The same turns and mirrors carry the whole set onto itself and the rows of a family onto each other. Which other rows belong to the same family as each row named below? List them in the order they appear above.
These 15 rows form 3 families of 5 rows each.
vib: [ 15  32   2 -19   1  16   3  17 -28  29  15  46  31  24  10]
tuval: [ 21  25  23   3  27  24  13 -43  -4   1  -1  27  -3 -19 -35]
Sepa: [ 25  16  25 -15  21   9  -8 -39 -22 -17   8  18 -31 -21 -13]
vurim: [ 31   6 -35  -5 -13  10 -11 -17  11   6  -6  -2  -1 -25  -8]
kila: [ -4   1 -13 -13  -2  10 -12  23 -40  16  20  20  -5  18 -58]
fev: [ 19 -10 -16 -18   7   2  -1  16 -34   9  32  -3 -13  26 -54]
laron: [ 20  32  -6 -23   9  38 -18  -6 -21  33  18  47  18  31   4]
rap: [ -1 -22 -19 -36   4  20 -33  17 -33  16  11   3  -2  -7 -37]
Sego: [ 21   5  19   3  41  33   4 -44  -7   0  13  17  -7  10 -37]
punob: [ 14  -6  13 -11  12   4 -18  12 -29  41   2  38  10  19  18]
bugal: [ 21  11 -35 -15  -6   3   5   6  25   3  -3  21   8 -24 -44]
tosuz: [ 25  15  24 -48  32   9  34   4 -25 -15  27  11  26  -9 -11]
bilo: [ 36  21 -33 -31   2   4  -6   0  34  14   1  39  -4 -16 -26]
Pake: [ 47   6   9 -59  32  -3  30  11 -12   8  27   7  17  -8  -9]
suser: [ 21  -6  14 -43  30   2   8   7  -7 -28  22  17  17   3  22]

Same family as Pake: fev, laron, Sego, bilo
Same family as bugal: vib, tuval, kila, tosuz

The same turns and mirrors carry the whole set onto itself and the rows of a family onto each other. Which other rows belong to the same family as each row named below? List them in the order they appear above.
These 36 rows form 6 families of 6 rows each.
puzi: [-19  49 -15 -49  12   3  -2  53   5 -32 -10 -15]
nis: [ 42   5   3 -46   1  16  28  70  -1 -40   6  30]
taf: [-15  54 -18 -43   9  -1   0  50  16 -23  17 -21]
tazek: [-14  27  14 -22 -46   8  39  61  -6 -12  22  41]
vafo: [ -9  25  11 -15 -53  13  35  60  -7 -33   6  39]
Tisin: [ 13  40   8 -12 -40  -4  36  59   7 -42  22  47]
pez: [ 36  -3   5 -46  -4  -3  34  62   1 -45  35   2]
Taso: [ -4  17  21 -14 -34  14 -17  54 -11 -37  28   2]
mubi: [-26  53 -12 -50  -3  19   6  55   8 -27 -10 -12]
Bimu: [-11  49  23 -23  15  -5  59  35  -9 -34 -12  13]
bak: [ 32  47 -22 -13  27   3  32  42 -24 -18   8   8]
Los: [-12  51 -25 -34  -6  -8   6  43  25 -33   5 -22]
Levu: [-15  46  28  -9  16  -1  45  40 -12 -31 -18  13]
sabez: [ 37  -5  10 -35  -5  14  42  63  -4 -41  33  12]
ziso: [ -4 -12  -5 -23 -29  18  -6  44  -4 -31  19  -5]
bove: [  6  33  19 -18 -53   3  37  57  12 -39  20  34]
sizal: [-26  58  27 -28   0   2  54  48 -20 -36  11  -5]
pozol: [ 39  -7   3 -39 -10   9  43  56  -2 -40   5  22]
nubo: [-28  61 -14 -40 -12   6   4  49   3 -28 -14  -9]
Moz: [ -9  62 -14 -46  11  22   0  46  19 -29   8  -9]
Pirev: [ 10  41 -29 -33  28  -4  45  45 -10   0   6  13]
Venep: [ 13  28 -29 -26  21  -5  39  40  -4  10   2  -1]
las: [-26  54  25 -15  10 -11  39  33 -14 -24  -9  10]
nokap: [ 24  47 -11 -27  17 -10  41  48 -15  11  14  -3]
Dup: [ -9  22   0  -7 -45  -7  36  63   5 -41  10  41]
mipek: [  0   1  -3 -22 -22  27 -13  33 -13 -39  24  11]
pur: [ 17  31  17 -11 -36  -1  43  54   8 -29  27  47]
Leta: [ 29  50 -12 -21  31 -14  37  43  -8  -9  14   9]
ziri: [-24  53  28  -3  16 -10  39  56  -1 -36   0   1]
tof: [ -3  16   6 -15 -32  16 -16  47 -19 -34  39   3]
Nup: [ -5 -10  11 -17 -19   1 -14  42   6 -30  17  -3]
Dabe: [ 35  -4   8 -54 -17  -1  42  59 -13 -36  14  10]
Niba: [  9   7  -3 -10 -33  16 -15  54  -7 -32  30   0]
sasos: [-24  70  30 -18   7  -4  36  52 -14 -33   8   6]
gani: [ 35  -3  -4 -46  -4   9  24  72   7 -39  36   5]
kob: [  8  27 -34 -26  29   0  32  41 -15  -3   5  -8]

Same family as vafo: taf, ziso, pozol, Leta, sasos
Same family as pur: Taso, Bimu, nubo, gani, kob
Same family as Niba: puzi, sabez, bove, Pirev, las
Same family as bak: nis, tazek, Los, sizal, Nup
Same family as Levu: Tisin, pez, mubi, Venep, tof

The same turns and mirrors carry the whole set onto itself and the rows of a family onto each other. Which other rows belong to the same family as each row named below? List them in the order they appear above.
These 18 rows form 3 families of 6 rows each.
nedag: [ -3 -16  17 -12  38  26  11  -7   8  32  12  33  49 -16  29  -2   2  -1
  -5]
rif: [  0 -34 -31 -25  22 -16  -8  -8  -5  16 -32   4  43   2  -7  35 -28 -10
 -26]
lep: [  6   1   8 -24  -2  -8 -25  18 -11 -26  -8   0 -15 -17  13  18 -28   2
   5]
bamaz: [ -8  -7  10 -32 -13 -24 -26  25  -6  -5  -1  -6  -4  -2  -2  23 -24  -2
  18]
bubu: [ 28 -26   3   1  11 -21 -13   7  21 -13  23  11  25 -41  22  -9   9  -9
 -45]
Fuvos: [ 21 -29 -19 -16   9 -25 -11 -11   3  36 -25  13  54   9 -22  29 -13 -11
 -16]
Fole: [-21   1  -6  -9   6 -24 -19  30 -10 -22  -4  -9   4  -5   7  21 -23 -17
  14]
rovum: [ 25  18  -7   7  -8   9   7 -16   6  28 -23  -7  23   9 -13 -42 -12   3
   7]
rebe: [  7  15 -16   9  -1  11  -3 -26 -15  19 -27 -13  19  20 -13 -33 -13   3
 -20]
Forid: [-25 -11  40   9   0  -7  11 -10 -10 -13   0 -14   7 -30 -19  -1   7  36
 -18]
duv: [ 23 -21  -9 -19   6 -10  -9  18  24 -29  10  -4  28 -48   1  -5  25  11
 -35]
fam: [ 26 -25  12 -22   6 -16 -24  27  27 -10  27   2  42 -38  15  -6  15  -1
 -26]
pog: [ -8   2  47  -1  -8 -15  11 -10   4   9  13  -9   8 -17 -29 -16  14  31
 -19]
zik: [ -1  -9   5   4  38  42   7  -5  20  20   2  13  51  -8  29   4   2   5
 -28]
Derik: [ -5 -35 -19 -35  12 -25  -3 -13   6  12 -22   4  55  -4 -29  14 -33 -21
 -10]
kam: [ 11  10  -4   0   2   9 -16 -28 -11  36 -12 -13  24  25  -1 -37   0 -19
  -4]
pizaz: [ -8  -5  14  -5  32  27   4 -16  32  27  13   9  64  11  17  15  -1   0
  -7]
surap: [-12  10  25  13  11 -10  14 -10  12   6   5  -4  -9 -21 -39   2   8  29
 -21]

Same family as Fuvos: lep, Forid, duv, kam, pizaz
Same family as zik: rif, bamaz, rebe, fam, pog
Same family as Fole: nedag, bubu, rovum, Derik, surap

The same turns and mirrors carry the whole set onto itself and the rows of a family onto each other. Which other rows belong to the same family as each row named below? List them in the order they appear above.
These 27 rows form 9 families of 3 rows each.
sidas: [  3  18  -9 -25 -39  23 -41 -33   4  27 -24 -12  31  23  17 -12 -13  -6
 -17]
nada: [  3 -29   2 -12  12  -2  -7  16 -11  25  17  28 -20  34  12  -9  -1  -5
 -25]
datu: [ 16  25 -19 -16 -42  35 -19 -20  30  14  -2   0  20  12   9  -2  -1  12
 -41]
Pas: [ -4 -15  -3  12   7  16 -10   6   3   5  20  30 -17   0 -10  10  27   9
 -34]
bek: [ 10   0 -43   1  23   7   6 -57  12  11 -12  -2   5  -6  18  38   7 -42
   9]
Dif: [ 13 -21   3 -27  17  11   4  20 -20   5  -5  21 -18  10  29  15  10 -20
 -14]
vabu: [  4 -28 -33   6  19  15  19 -58   0  40   6  13  22   8   1  29 -13 -31
  -3]
bosob: [  4  -5 -47  10  15  -7 -22 -60   0  20 -19  23  45   8  11  20 -14 -31
 -17]
Luruk: [ -7 -20 -34  17  27  -9 -25 -42   2  39 -19  -6  22   6  15  39 -20 -16
 -12]
mizel: [-11 -23 -17 -11  25  -4 -16  22  10  18   1  16 -31   4  -1  -6  20   9
 -17]
seg: [ 15  18 -29 -19 -17  43 -30  -3  17   4 -48 -17   8   1  22 -15  10 -28
 -21]
Bes: [ -6 -14 -34  11   4   2 -24 -71   9  49 -25   0  -9   9   2  16  13 -37
   9]
deki: [  1 -12 -44  18  21  -6 -10 -67  19  37   5   4   7  19   3  21  -7 -32
  -4]
rigo: [-16 -18 -24  25  16   4 -36 -59  -2  29  -5   3   4  -1 -11  23  21 -32
   2]
niri: [  5 -28 -17 -11  24  -9 -15   5  -5   8   8  50 -10   7  -4  -6  26 -14
 -24]
Ler: [ -6 -33 -10  -4  -3   5   2  -4 -17  34   6  27 -38  26  31  -4  11  -3
   4]
Fod: [ 12  13 -30 -10 -23  30 -43 -14  29  31 -31 -13  10  27   4 -35  -3 -17
 -34]
Lak: [ 36   2 -44 -27 -40  29 -28  -8  26  18 -14  18  18  16  21 -24  10 -11
 -39]
seze: [ 20   4 -23 -38  -2  38   1  17  23   8 -33  21   2   2  -1 -21  29 -26
  -7]
zaze: [ 34  -4 -45 -12  -9  36   5 -39  19  31 -30   9  35   3  21  26   1 -45
  -1]
Keni: [ -6 -29   4 -14  14  26   4  24 -19  21  -4  28  -1  17  -5 -20   4  -6
 -25]
mip: [ -5  12 -12 -29 -32  20 -33 -20   8  35 -45  -7  -1  29  19 -34  -4  -8
 -11]
sev: [ -6   3 -11  19  11   3 -23 -58   3  22  -5   6  32   4 -10  42  -7 -16
 -29]
rarik: [ 26   7 -38 -34 -32  22 -29 -16  41  39 -17 -21   5  14  20  -4  -2   0
 -29]
foduk: [ 11   7 -40 -17 -23  51 -13 -30  34  31 -29 -10  19   6 -12 -30   6 -23
 -23]
zanem: [  1 -21 -12 -11 -16  16  -4   4  -2  15  33  25 -28  18  21  -8  22  10
  -4]
tarop: [ -3 -23 -18   3  36  15  14   3 -19   9 -25  37  16   3  15  18   3 -30
   4]

Same family as seg: bek, Dif
Same family as Pas: datu, sev
Same family as Lak: bosob, niri
Same family as seze: zaze, tarop
Same family as rigo: sidas, zanem
Same family as mip: Bes, Ler

The same turns and mirrors carry the whole set onto itself and the rows of a family onto each other. Which other rows belong to the same family as each row named below? List them in the order they appear above.
These 30 rows form 5 families of 6 rows each.
sokes: [-44 -23 -16  15 -21   3  -2  -1 -18]
daven: [ -9 -32 -18   0 -31  12  12  -9  25]
vevar: [-37 -24 -19   1 -19 -18  -8  -2  27]
rurum: [-29 -40 -40 -31 -21 -49  20  40   2]
vefoz: [-24 -24   3 -31 -21 -10  51  52  -1]
tudu: [-40 -22  -8   0 -31  21  13  -8   2]
Zir: [-37 -26 -12 -42  -9  -6  61  35  -3]
Tefo: [-24  -8 -21 -32  -7  13  12 -14 -13]
ziv: [-40 -17 -26   1  -6   3 -18  11  -8]
Bel: [ -8 -59 -22 -18 -14 -40  42  41   2]
Rova: [-25 -34 -31 -53 -30 -13  39  35  17]
Nuz: [ -7 -50  -8 -27 -20 -26  60  30   9]
kanid: [-25 -31   0 -17 -21 -42  43  50   5]
luf: [-10 -51 -26 -22  -4 -14  37  53 -27]
nuf: [ -7 -34 -23  11 -19 -10  11 -17  19]
fikas: [-13 -36 -29  20 -19 -16  -7  -1   3]
pak: [-22 -18 -17 -24 -16 -21  16 -26  18]
bot: [-30 -30 -42 -44 -15  -9  22  49 -22]
Kag: [-36 -15 -16 -17 -20  22   2   2  20]
Gake: [-41 -28 -23 -24   4 -29  42  44 -29]
vik: [-10 -29 -31  16  -5   0  -2  -5 -15]
Bizuz: [-27 -16 -28 -10   0 -27  -4 -13 -19]
sogu: [-13 -26 -27   5 -16  26  -2   5 -13]
mugu: [ -9 -41 -14 -30  -8   1  53  43 -26]
binu: [-41 -29 -10  13 -32 -11   7 -12  11]
zevid: [ -6 -52 -16 -36 -17  -3  54  42   2]
Sikin: [-12 -51 -20 -11  -5 -41  40  41 -23]
Gusub: [-27 -25  -6 -17 -11 -25  35  60 -23]
Taza: [-38 -35 -15 -25  -9 -47  53  31   7]
Mok: [ -7 -25 -22  -2 -15  26  15 -11   2]

Same family as rurum: Tefo, Rova, pak, bot, Bizuz
Same family as Sikin: daven, Nuz, fikas, sogu, mugu
Same family as kanid: sokes, vefoz, tudu, binu, Gusub
Same family as Mok: Bel, luf, nuf, vik, zevid

The same turns and mirrors carry the whole set onto itself and the rows of a family onto each other. Which other rows belong to the same family as each row named below? List them in the order they appear above.
These 36 rows form 9 families of 4 rows each.
rozu: [ -1 -10  -1  39  18  27  31  33  54   2  19 -16]
Pagob: [-39  27 -46  15  -8  19  -7  10  -7   2 -14   0]
zatat: [-25  27 -36   5 -15  10  14   9 -16  10 -26  13]
sabe: [ 15 -18   5  38  10   9  45  33  36   4  14  -1]
zopun: [-22  35 -33  10 -16   6   8  15 -13  -1 -20  25]
fara: [-13 -17   5  44  26  32  34  32  45  -7  17  -6]
Dad: [ 15 -18  18  32   8  24  47  19  19   1  13   2]
zute: [ 10 -30   5  37  13  25  41  25  26  -9  18  10]
Mudod: [-10 -19  -3  40  12  25  36  32  48 -14  21 -13]
pasif: [ -5 -13 -11  41  30  25  22  36  50 -12  22  -9]
Gagiv: [-34  49 -45  12   5  15   2  12   6   8 -12  12]
tamo: [ 10 -17   8  30  10  34  45  19  30 -15  25   3]
baso: [-38  44 -48  14  19  13   4  20  10   2 -14  12]
fud: [-11 -13  -7  46  33  21  34  26  49   0  19 -13]
gino: [-24  23 -26  11 -17   9  20   2 -17   7 -30  22]
tok: [-14  22 -32   9 -11  19   6   6 -19  10 -28  24]
bok: [-41  35 -50   4  12  19  -2  16   9   6 -11   4]
fova: [ 16 -25   5  39  12  29  50  16  18   0  10   2]
gukad: [-21  31 -39  12 -16  17  12   7 -20  12 -15  20]
gik: [-42  38 -39  12   5  11   1  13   5   0 -28   6]
Zalab: [-37  33 -53  10   2  15   6  11  11   9 -19  24]
zet: [-45  38 -46   9   3  14   3  15   2  13 -10   4]
fesu: [-41  36 -43  12  12  15  -9  14  13  12 -19  10]
tiroz: [-18  32 -38   6  -6  14  12   2  -9   1 -27  28]
suzu: [-43  45 -36   3   1  17   8  21   7   4 -19  14]
luk: [-30  31 -27  12  -4  14   4   5 -22   0 -25  12]
zag: [ -5  -9 -10  44  25  22  34  40  53   0  18 -11]
sal: [-28  28 -44   1  -8  28   5  -2  -7   9  -9  22]
Sazi: [  3  -1  11  38  25  28  45  35  42   4  14 -10]
kedev: [  8 -27  16  31   2  35  43  14  24  -4   8   6]
rovo: [  9 -15  15  48  12  36  40  23  29  -8   9  -1]
bivub: [  9 -24   9  33   4  37  46  25  30   2  16  -1]
Dopu: [ -1 -25  -5  30  27  17  37  31  48  -4  19  -2]
fip: [-19  24 -32  14 -22  19   8  -2 -17   7 -20  20]
fedu: [ -1 -15  -2  40  22  22  26  33  44  -6  29 -12]
bataz: [ 21 -20  11  30   7  27  42  23  27  -1  17  -3]

Same family as tiroz: fara, zute, gik
Same family as Mudod: zopun, tamo, suzu
Same family as Pagob: sabe, sal, Sazi
Same family as zatat: Gagiv, bivub, fedu
Same family as rozu: gukad, zet, bataz

